B =
[[131 131 131 131 131 120 133 129 126 114 139 125 130]
 [130 132 116 132 127 134 135 140 129 139 128 121 138]
 [125 133 128 127 135 123 116 139 119 130 132 131 145]
 [124 134 130 115 125 143 116 127 130 129 121 122 119]
 [126 126 134 122 115 144 115 123 131 123 136 130 128]
 [117 131 132 127 127 132 142 136 137 123 132 124 135]
 [128 115 122 132 107 135 121 123 121 123 133 130 132]
 [138 109 130 135 141 121 126 117 149 135 108 143 129]
 [123 124 135 118 121 138 127 138 134 119 124 118 121]
 [126 125 126 128 127 147 125 123 115 110 122 128 126]
 [120 139 122 120 129 122 119 123 123 136 124 124 125]
 [138 120 118 131 114 127 131 135 126 128 131 117 125]
 [139 125 150 134 127 125 134 122 123 141 116 129 131]]
Indices start at 1.
(1, 1) = 131
(4, 7) = 116
(4, 11) = 121
(3, 4) = 127
(7, 13) = 132
(8, 9) = 149
(5, 4) = 122
(4, 4) = 115
(7, 11) = 133
(3, 9) = 119
(13, 10) = 141
(5, 5) = 115
(4, 5) = 125
(2, 12) = 121
(11, 5) = 129
(6, 6) = 132
(11, 7) = 119
(10, 5) = 127
(8, 3) = 130
(2, 1) = 130
(13, 4) = 134
(1, 7) = 133
(1, 10) = 114
(6, 4) = 127
(13, 12) = 129
(6, 13) = 135
(10, 2) = 125
(5, 8) = 123
(9, 7) = 127
(3, 5) = 135
(2, 4) = 132
(2, 8) = 140
(11, 9) = 123
(2, 3) = 116
(7, 5) = 107
(4, 13) = 119

X =
[[131 122 122 125]
 [111 120 130 131]
 [147 129 153 153]
 [125 135 133 136]
 [135 147 118 132]
 [127 114 118 105]]
Rows and columns are counted from 1.
(1, 1) = 131
(4, 3) = 133
(2, 2) = 120
(1, 3) = 122
(2, 4) = 131
(4, 4) = 136
(2, 1) = 111
(4, 1) = 125
(4, 2) = 135

x =
[[126 154 128 148 115 118 142 117]
 [109 139 122 144 150 126 118 128]
 [115 128 114 142 141 109 123 119]
 [144 115 124 111 119 133 130 142]
 [138 140 129 119 143 134 129 137]
 [111 135 119 143 149 117 122 124]
 [117 118 105 148 114 137 112 114]
 [116 128 119 134 145 105 129 119]
 [142 113 107 116 128 130 134 142]
 [137 148 130 115 142 133 126 136]
 [141 136 106 117 124 115 116 120]
 [140 113 106 122 133 130 135 141]
 [143 115 118 112 121 132 130 142]
 [141 156 119 146 124 130 134 116]
 [145 156 123 126 137 104 117 144]
 [113 125 107 147 124 130 114 117]]
Rows and columns are counted from 1.
(1, 1) => 126
(16, 2) => 125
(4, 3) => 124
(10, 6) => 133
(15, 3) => 123
(3, 6) => 109
(6, 3) => 119
(4, 1) => 144
(15, 6) => 104
(14, 1) => 141
(6, 8) => 124
(13, 1) => 143
(14, 8) => 116
(5, 5) => 143
(13, 5) => 121
(15, 1) => 145
(14, 5) => 124
(1, 3) => 128
(7, 6) => 137
(16, 6) => 130
(14, 7) => 134
(9, 8) => 142
(5, 2) => 140
(8, 3) => 119
(12, 4) => 122
(10, 3) => 130
(12, 3) => 106
(2, 1) => 109
(3, 2) => 128
(9, 7) => 134
(9, 2) => 113
(1, 5) => 115
(10, 4) => 115

data =
[[142 121 142 132]
 [127 136 151 127]
 [123 134 118 119]
 [143 115 129 124]]
Rows and columns are counted from 1.
(1, 1) => 142
(2, 1) => 127
(3, 3) => 118
(3, 1) => 123
(1, 2) => 121
(3, 2) => 134

W =
[[135 132 128 131 122 117 115 125 134 134 124 118 129]
 [141 117 124 117 122 120 144 121 128 119 120 138 129]
 [130 114 132 120 136 122 142 121 124 125 134 127 130]
 [125 131 120 124 123 120 129 123 128 135 129 129 111]
 [122 132 124 131 138 137 120 146 133 127 129 140 133]
 [117 131 126 132 138 130 127 148 139 125 133 140 127]
 [127 140 134 110 152 150 120 113 102 130 156 121  98]
 [142 117 125 133 137 135 107 148 123 125 139 115 119]
 [134 127 125 133 103 126 149 119 138 121 129 139 130]
 [139 123 112 130 115 126 121 118 127 123 127 123 129]
 [131 139 134 107 127 112 125 140 130 127 132 130 142]
 [120 128 134 126 116 134 145 128 138 119 133 131 136]
 [129 125 126 123 121 124 150 125 127 115 116 136 126]]
Indices start at 1.
row 1 col 1	135
row 4 col 11	129
row 9 col 5	103
row 2 col 5	122
row 9 col 2	127
row 8 col 1	142
row 1 col 7	115
row 10 col 3	112
row 11 col 8	140
row 12 col 6	134
row 11 col 12	130
row 9 col 9	138
row 13 col 6	124
row 3 col 8	121
row 13 col 2	125
row 11 col 4	107
row 3 col 5	136
row 8 col 11	139
row 10 col 2	123
row 6 col 3	126
row 9 col 1	134
row 7 col 8	113
row 9 col 7	149
row 6 col 8	148
row 13 col 7	150
row 5 col 3	124
row 11 col 10	127
row 11 col 9	130
row 6 col 1	117
row 10 col 6	126
row 6 col 5	138
row 6 col 11	133
row 6 col 4	132
row 7 col 11	156

m =
[[130 136 126 127 122 129 131 123 122 127 130 119 124]
 [131 134 129 126 117 128 134 123 123 131 128 117 121]
 [130 125 129 127 122 130 132 125 124 130 131 121 124]
 [134 133 131 123 123 131 132 123 117 126 124 122 131]
 [134 137 120 123 123 130 132 125 118 125 126 123 130]
 [131 123 136 128 122 128 132 125 120 126 131 119 125]
 [123 129 127 133 133 125 122 133 137 132 131 134 123]
 [134 124 131 123 125 131 132 123 119 125 127 123 132]
 [122 129 129 131 130 123 124 133 138 134 132 135 124]
 [129 114 130 128 127 129 128 127 127 128 123 125 130]
 [131 151 130 123 124 131 133 124 119 127 127 122 129]]
Rows and columns are counted from 1.
row 1 col 1	130
row 11 col 7	133
row 8 col 10	125
row 3 col 9	124
row 2 col 10	131
row 7 col 9	137
row 11 col 1	131
row 8 col 8	123
row 2 col 7	134
row 9 col 12	135
row 9 col 7	124
row 1 col 3	126
row 5 col 4	123
row 10 col 1	129
row 4 col 5	123
row 11 col 2	151
row 10 col 9	127
row 8 col 11	127
row 11 col 10	127
row 11 col 6	131
row 6 col 2	123
row 6 col 7	132
row 5 col 1	134
row 4 col 13	131
row 9 col 2	129
row 5 col 8	125
row 9 col 3	129
row 3 col 5	122
row 7 col 8	133
row 8 col 9	119
row 5 col 10	125
row 10 col 10	128
row 8 col 7	132
row 2 col 6	128
row 2 col 3	129
row 3 col 3	129
row 10 col 12	125
